128 stands for zero in the data rows.
Some points, one per row:
np.array([128, 156, 101, 156, 101, 45, 155, 157, 183, 128, 101, 156, 128, 127, 128, 127])
np.array([101, 156, 101, 101, 101, 100, 128, 102, 156, 155, 129, 183, 128, 127, 128, 100])
np.array([128, 128, 156, 156, 74, 128, 155, 102, 183, 128, 129, 211, 128, 127, 128, 155])
np.array([128, 101, 128, 183, 183, 210, 155, 129, 128, 100, 101, 156, 128, 100, 128, 182])
np.array([156, 156, 156, 156, 74, 45, 128, 74, 156, 128, 101, 156, 128, 127, 128, 127])
np.array([183, 101, 101, 156, 128, 45, 100, 47, 73, 100, 129, 156, 128, 210, 128, 127])
np.array([101, 101, 183, 128, 128, 128, 128, 157, 128, 128, 74, 73, 156, 127, 128, 127])
np.array([128, 156, 101, 128, 101, 100, 128, 157, 156, 155, 129, 73, 128, 127, 128, 127])
np.array([183, 128, 128, 183, 101, 73, 155, 74, 128, 100, 101, 156, 156, 155, 128, 155])
np.array([183, 128, 128, 211, 101, 45, 155, 74, 156, 73, 101, 128, 156, 182, 128, 127])
np.array([128, 128, 156, 156, 156, 155, 155, 211, 156, 100, 74, 101, 128, 127, 155, 155])
np.array([101, 128, 128, 156, 128, 155, 128, 157, 101, 128, 74, 101, 128, 100, 155, 127])
np.array([128, 156, 183, 73, 128, 183, 100, 157, 101, 155, 129, 156, 128, 127, 155, 72])
np.array([128, 128, 183, 156, 156, 128, 100, 157, 101, 128, 129, 128, 101, 100, 155, 127])
np.array([156, 128, 101, 156, 128, 155, 155, 102, 156, 100, 46, 183, 128, 127, 155, 155])
np.array([101, 128, 46, 73, 101, 73, 155, 157, 73, 155, 129, 101, 156, 155, 155, 100])
np.array([101, 128, 156, 156, 128, 155, 128, 129, 156, 128, 129, 128, 128, 100, 155, 155])
np.array([101, 128, 46, 46, 128, 183, 128, 157, 128, 155, 184, 101, 128, 127, 100, 100])
np.array([156, 128, 73, 156, 101, 45, 128, 129, 128, 100, 101, 101, 128, 155, 128, 155])
np.array([128, 101, 183, 183, 156, 155, 155, 211, 128, 100, 101, 128, 128, 100, 155, 155])
np.array([101, 128, 128, 156, 74, 128, 128, 129, 156, 155, 129, 156, 156, 127, 155, 127])
np.array([101, 101, 101, 128, 156, 183, 100, 102, 46, 100, 129, 128, 101, 100, 155, 155])
np.array([156, 128, 183, 128, 101, 73, 128, 47, 128, 128, 156, 101, 128, 127, 100, 127])
np.array([101, 101, 101, 128, 74, 128, 128, 129, 128, 183, 129, 101, 156, 155, 155, 127])
np.array([73, 156, 73, 101, 101, 128, 128, 157, 183, 155, 101, 156, 128, 100, 128, 100])
np.array([156, 101, 156, 156, 211, 155, 155, 184, 128, 128, 101, 46, 101, 100, 155, 182])
np.array([101, 128, 101, 128, 101, 155, 128, 157, 156, 155, 74, 73, 128, 100, 128, 127])
np.array([101, 128, 46, 101, 101, 155, 100, 47, 128, 128, 184, 128, 128, 127, 73, 100])
np.array([101, 101, 156, 101, 211, 210, 100, 129, 101, 128, 184, 156, 101, 72, 128, 127])
np.array([183, 128, 156, 211, 128, 100, 155, 74, 156, 73, 101, 183, 128, 182, 128, 155])
np.array([128, 128, 128, 101, 156, 100, 100, 74, 73, 100, 129, 128, 128, 127, 100, 127])
np.array([156, 128, 156, 156, 101, 18, 155, 102, 156, 100, 156, 183, 128, 182, 100, 127])
np.array([128, 128, 183, 156, 156, 183, 128, 129, 128, 128, 101, 46, 101, 100, 128, 155])
np.array([156, 101, 46, 183, 156, 128, 155, 102, 101, 128, 129, 156, 128, 100, 155, 155])
np.array([128, 101, 18, 73, 101, 45, 155, 184, 73, 155, 129, 128, 183, 182, 183, 127])
np.array([101, 128, 156, 101, 101, 183, 128, 102, 183, 128, 156, 156, 128, 100, 100, 127])
np.array([156, 128, 238, 128, 211, 100, 45, 47, 73, 73, 184, 128, 101, 127, 100, 100])
np.array([128, 128, 156, 156, 128, 155, 128, 102, 128, 128, 129, 73, 128, 127, 155, 127])
np.array([101, 101, 73, 101, 101, 128, 128, 157, 128, 155, 156, 101, 156, 155, 155, 127])
np.array([128, 128, 101, 101, 101, 155, 100, 157, 128, 155, 129, 183, 128, 155, 128, 100])
np.array([101, 128, 73, 73, 128, 128, 100, 102, 156, 155, 156, 128, 101, 100, 73, 100])
np.array([101, 128, 183, 101, 128, 155, 128, 102, 128, 128, 184, 211, 128, 100, 73, 127])
np.array([211, 128, 128, 183, 128, 73, 100, 0, 101, 45, 156, 211, 101, 210, 100, 155])
np.array([101, 156, 183, 128, 128, 238, 155, 157, 156, 128, 156, 183, 128, 100, 100, 100])
np.array([128, 128, 101, 156, 128, 155, 155, 157, 183, 128, 101, 101, 128, 127, 128, 127])
np.array([101, 128, 73, 156, 101, 100, 155, 129, 183, 128, 101, 101, 128, 100, 128, 155])
np.array([128, 101, 73, 101, 156, 183, 100, 102, 128, 128, 74, 128, 128, 127, 100, 100])
np.array([101, 128, 238, 128, 128, 210, 73, 74, 128, 128, 129, 211, 128, 100, 100, 127])
np.array([156, 128, 128, 183, 183, 183, 128, 157, 101, 73, 101, 73, 101, 100, 128, 182])
np.array([101, 128, 211, 73, 101, 100, 128, 74, 156, 128, 156, 101, 128, 155, 100, 72])
np.array([128, 128, 101, 73, 101, 155, 100, 102, 128, 155, 184, 101, 128, 100, 73, 127])
np.array([101, 128, 156, 128, 101, 73, 128, 129, 156, 128, 129, 128, 128, 127, 128, 127])
np.array([128, 128, 101, 101, 128, 128, 128, 157, 183, 128, 129, 156, 128, 127, 128, 100])
np.array([156, 128, 101, 128, 101, 73, 128, 74, 156, 128, 129, 183, 128, 127, 100, 127])
np.array([101, 156, 46, 73, 128, 183, 128, 74, 183, 155, 101, 101, 128, 100, 73, 100])
np.array([128, 156, 128, 101, 101, 73, 128, 102, 183, 128, 129, 128, 128, 127, 73, 100])
np.array([128, 128, 128, 101, 211, 238, 73, 102, 101, 128, 156, 101, 101, 72, 100, 127])
np.array([128, 128, 128, 73, 101, 45, 155, 184, 128, 155, 211, 156, 128, 127, 128, 100])
np.array([183, 128, 73, 73, 211, 100, 100, 129, 73, 128, 184, 101, 128, 127, 155, 100])
Here are 12 more points, each followed by its number:
np.array([255, 128, 101, 211, 101, 0, 100, 0, 156, 18, 156, 211, 101, 255, 73, 155]) 0
np.array([128, 128, 211, 183, 128, 183, 155, 129, 128, 100, 74, 128, 101, 127, 155, 155]) 1
np.array([156, 73, 183, 183, 211, 238, 100, 74, 18, 45, 184, 73, 101, 127, 100, 155]) 2
np.array([183, 128, 18, 73, 183, 155, 100, 157, 128, 155, 129, 183, 101, 155, 155, 100]) 3
np.array([101, 128, 46, 73, 101, 100, 155, 129, 156, 128, 101, 128, 156, 155, 128, 100]) 4
np.array([128, 156, 46, 128, 74, 128, 155, 184, 156, 128, 156, 128, 128, 127, 100, 127]) 5
np.array([128, 128, 128, 156, 101, 73, 155, 211, 156, 128, 184, 156, 156, 155, 155, 127]) 6
np.array([156, 128, 73, 156, 211, 183, 100, 157, 101, 128, 101, 0, 101, 100, 128, 127]) 7
np.array([101, 128, 211, 128, 101, 183, 155, 157, 183, 155, 101, 156, 156, 155, 155, 100]) 8
np.array([128, 156, 73, 128, 101, 128, 128, 74, 156, 128, 129, 128, 128, 100, 155, 127]) 9
np.array([128, 128, 46, 183, 101, 73, 155, 129, 156, 128, 101, 156, 128, 127, 155, 155]) 10
np.array([156, 128, 101, 128, 101, 45, 155, 47, 156, 100, 129, 128, 156, 182, 128, 127]) 11
Which three of these numbered points are nearest to each point below, ignoring the 3 directions in which the first points spread most? Their numbers follow each, nearest first.
np.array([128, 156, 101, 128, 74, 128, 155, 47, 156, 128, 129, 156, 128, 127, 100, 127]) > 9 1 10
np.array([128, 73, 101, 101, 183, 128, 100, 74, 0, 100, 239, 73, 101, 100, 100, 100]) > 2 7 11
np.array([156, 128, 183, 156, 211, 155, 128, 157, 73, 73, 129, 46, 73, 100, 128, 155]) > 7 11 2
np.array([128, 101, 101, 156, 156, 155, 100, 129, 73, 73, 211, 73, 128, 127, 128, 155]) > 2 7 0
np.array([156, 128, 101, 73, 183, 128, 100, 184, 101, 155, 156, 73, 128, 155, 155, 100]) > 7 11 3
np.array([128, 73, 156, 128, 183, 155, 100, 47, 18, 73, 184, 128, 101, 127, 128, 127]) > 2 11 4
np.array([101, 156, 128, 46, 128, 73, 128, 184, 156, 183, 211, 128, 128, 127, 73, 100]) > 6 5 1
np.array([128, 128, 18, 128, 74, 155, 128, 102, 156, 155, 101, 128, 128, 127, 128, 155]) > 9 10 4
np.array([101, 128, 183, 128, 128, 155, 155, 129, 128, 155, 129, 128, 128, 100, 155, 127]) > 1 11 4
np.array([101, 101, 156, 101, 183, 155, 100, 102, 18, 100, 211, 128, 128, 100, 128, 100]) > 2 11 4
np.array([156, 128, 128, 128, 128, 155, 128, 19, 128, 128, 156, 128, 101, 127, 128, 155]) > 9 11 10
np.array([73, 101, 18, 128, 101, 18, 155, 129, 156, 155, 129, 128, 183, 127, 155, 127]) > 10 11 4
np.array([101, 128, 211, 73, 101, 45, 128, 211, 183, 155, 184, 73, 128, 155, 100, 127]) > 6 1 8
np.array([128, 128, 18, 101, 128, 183, 100, 102, 128, 128, 129, 101, 128, 100, 73, 100]) > 0 9 10
np.array([156, 128, 73, 128, 128, 100, 100, 129, 73, 128, 101, 73, 156, 155, 155, 127]) > 7 11 2
np.array([211, 128, 183, 238, 128, 18, 155, 102, 128, 45, 46, 156, 128, 182, 128, 182]) > 4 1 11
np.array([128, 128, 101, 73, 156, 128, 100, 47, 128, 128, 74, 156, 128, 100, 100, 100]) > 4 11 9
np.array([211, 128, 128, 211, 128, 128, 128, 74, 156, 73, 101, 128, 128, 182, 128, 210]) > 0 11 9
np.array([183, 128, 128, 46, 183, 128, 100, 129, 73, 155, 156, 183, 128, 155, 155, 100]) > 3 4 11
np.array([101, 128, 183, 128, 101, 155, 128, 129, 156, 128, 129, 128, 128, 100, 128, 127]) > 1 11 4
np.array([128, 156, 156, 128, 101, 73, 128, 129, 128, 155, 101, 156, 128, 155, 128, 127]) > 1 4 11
np.array([128, 128, 211, 156, 128, 210, 155, 129, 128, 100, 129, 128, 128, 100, 155, 155]) > 1 11 4
np.array([128, 128, 73, 128, 128, 100, 128, 102, 156, 128, 101, 73, 128, 127, 128, 127]) > 11 9 4
np.array([128, 101, 73, 101, 156, 238, 100, 102, 73, 128, 211, 101, 128, 155, 100, 155]) > 2 0 11
np.array([128, 156, 128, 128, 101, 155, 128, 129, 183, 128, 156, 183, 101, 127, 100, 100]) > 5 1 10
np.array([128, 101, 238, 128, 183, 183, 100, 184, 73, 100, 156, 101, 128, 100, 155, 155]) > 6 1 11
np.array([156, 156, 101, 183, 101, 100, 128, 74, 128, 128, 129, 128, 128, 155, 128, 155]) > 9 10 11
np.array([101, 128, 101, 101, 183, 183, 73, 129, 101, 100, 184, 156, 128, 72, 100, 127]) > 10 5 4
np.array([101, 156, 128, 128, 74, 128, 155, 129, 128, 155, 101, 101, 156, 127, 128, 127]) > 1 11 4
np.array([128, 128, 156, 73, 156, 155, 128, 157, 128, 155, 129, 73, 128, 127, 128, 127]) > 11 1 4
np.array([101, 128, 73, 73, 101, 128, 128, 129, 128, 155, 156, 156, 128, 100, 100, 100]) > 10 4 5
np.array([128, 128, 183, 183, 128, 155, 128, 157, 101, 100, 156, 101, 128, 100, 100, 155]) > 5 6 1
np.array([128, 101, 128, 156, 183, 238, 100, 129, 73, 73, 129, 46, 128, 100, 155, 155]) > 2 11 7
np.array([128, 128, 73, 73, 156, 128, 128, 74, 156, 128, 129, 156, 101, 127, 100, 100]) > 4 11 10
np.array([183, 128, 46, 18, 183, 210, 73, 102, 101, 155, 211, 156, 101, 127, 100, 72]) > 3 0 7
np.array([128, 128, 101, 73, 101, 73, 155, 157, 156, 155, 184, 183, 128, 155, 100, 100]) > 6 5 1
np.array([156, 128, 101, 73, 156, 183, 100, 157, 128, 155, 156, 156, 128, 155, 155, 100]) > 3 4 11
np.array([156, 156, 101, 73, 156, 100, 100, 157, 101, 155, 211, 128, 128, 155, 155, 100]) > 6 11 3
np.array([128, 156, 183, 128, 101, 155, 128, 184, 101, 155, 74, 156, 128, 100, 128, 127]) > 1 8 4
np.array([101, 128, 183, 128, 128, 183, 128, 157, 156, 155, 101, 128, 128, 100, 128, 127]) > 1 8 4
np.array([128, 128, 73, 128, 74, 100, 155, 129, 156, 155, 101, 46, 156, 127, 128, 155]) > 11 9 1
np.array([128, 128, 156, 73, 183, 183, 100, 129, 73, 155, 129, 211, 128, 127, 128, 100]) > 4 3 1
np.array([101, 156, 156, 128, 128, 155, 155, 129, 128, 155, 129, 128, 128, 100, 155, 127]) > 1 11 9
np.array([128, 101, 211, 156, 156, 155, 128, 157, 73, 128, 156, 156, 128, 100, 128, 127]) > 6 1 5
np.array([156, 128, 73, 183, 101, 128, 155, 102, 128, 100, 101, 101, 156, 127, 128, 155]) > 9 11 10
np.array([128, 128, 101, 128, 156, 155, 128, 129, 156, 128, 129, 156, 128, 100, 100, 127]) > 10 4 5
np.array([211, 156, 128, 183, 101, 18, 155, 74, 156, 73, 101, 128, 128, 210, 128, 155]) > 11 4 1
np.array([101, 128, 211, 128, 128, 128, 128, 157, 128, 155, 101, 128, 128, 100, 128, 127]) > 1 8 4
np.array([183, 128, 73, 73, 183, 155, 100, 157, 156, 155, 184, 101, 128, 127, 155, 100]) > 3 0 11
np.array([101, 156, 101, 156, 128, 183, 128, 211, 156, 155, 129, 156, 128, 100, 128, 127]) > 5 10 6
np.array([101, 156, 183, 101, 101, 155, 100, 74, 156, 155, 129, 183, 128, 100, 128, 100]) > 1 8 9
np.array([156, 128, 0, 128, 128, 18, 100, 102, 73, 100, 129, 156, 128, 182, 155, 127]) > 3 10 7
np.array([156, 128, 156, 128, 156, 183, 128, 157, 101, 128, 129, 73, 128, 127, 128, 127]) > 11 1 4
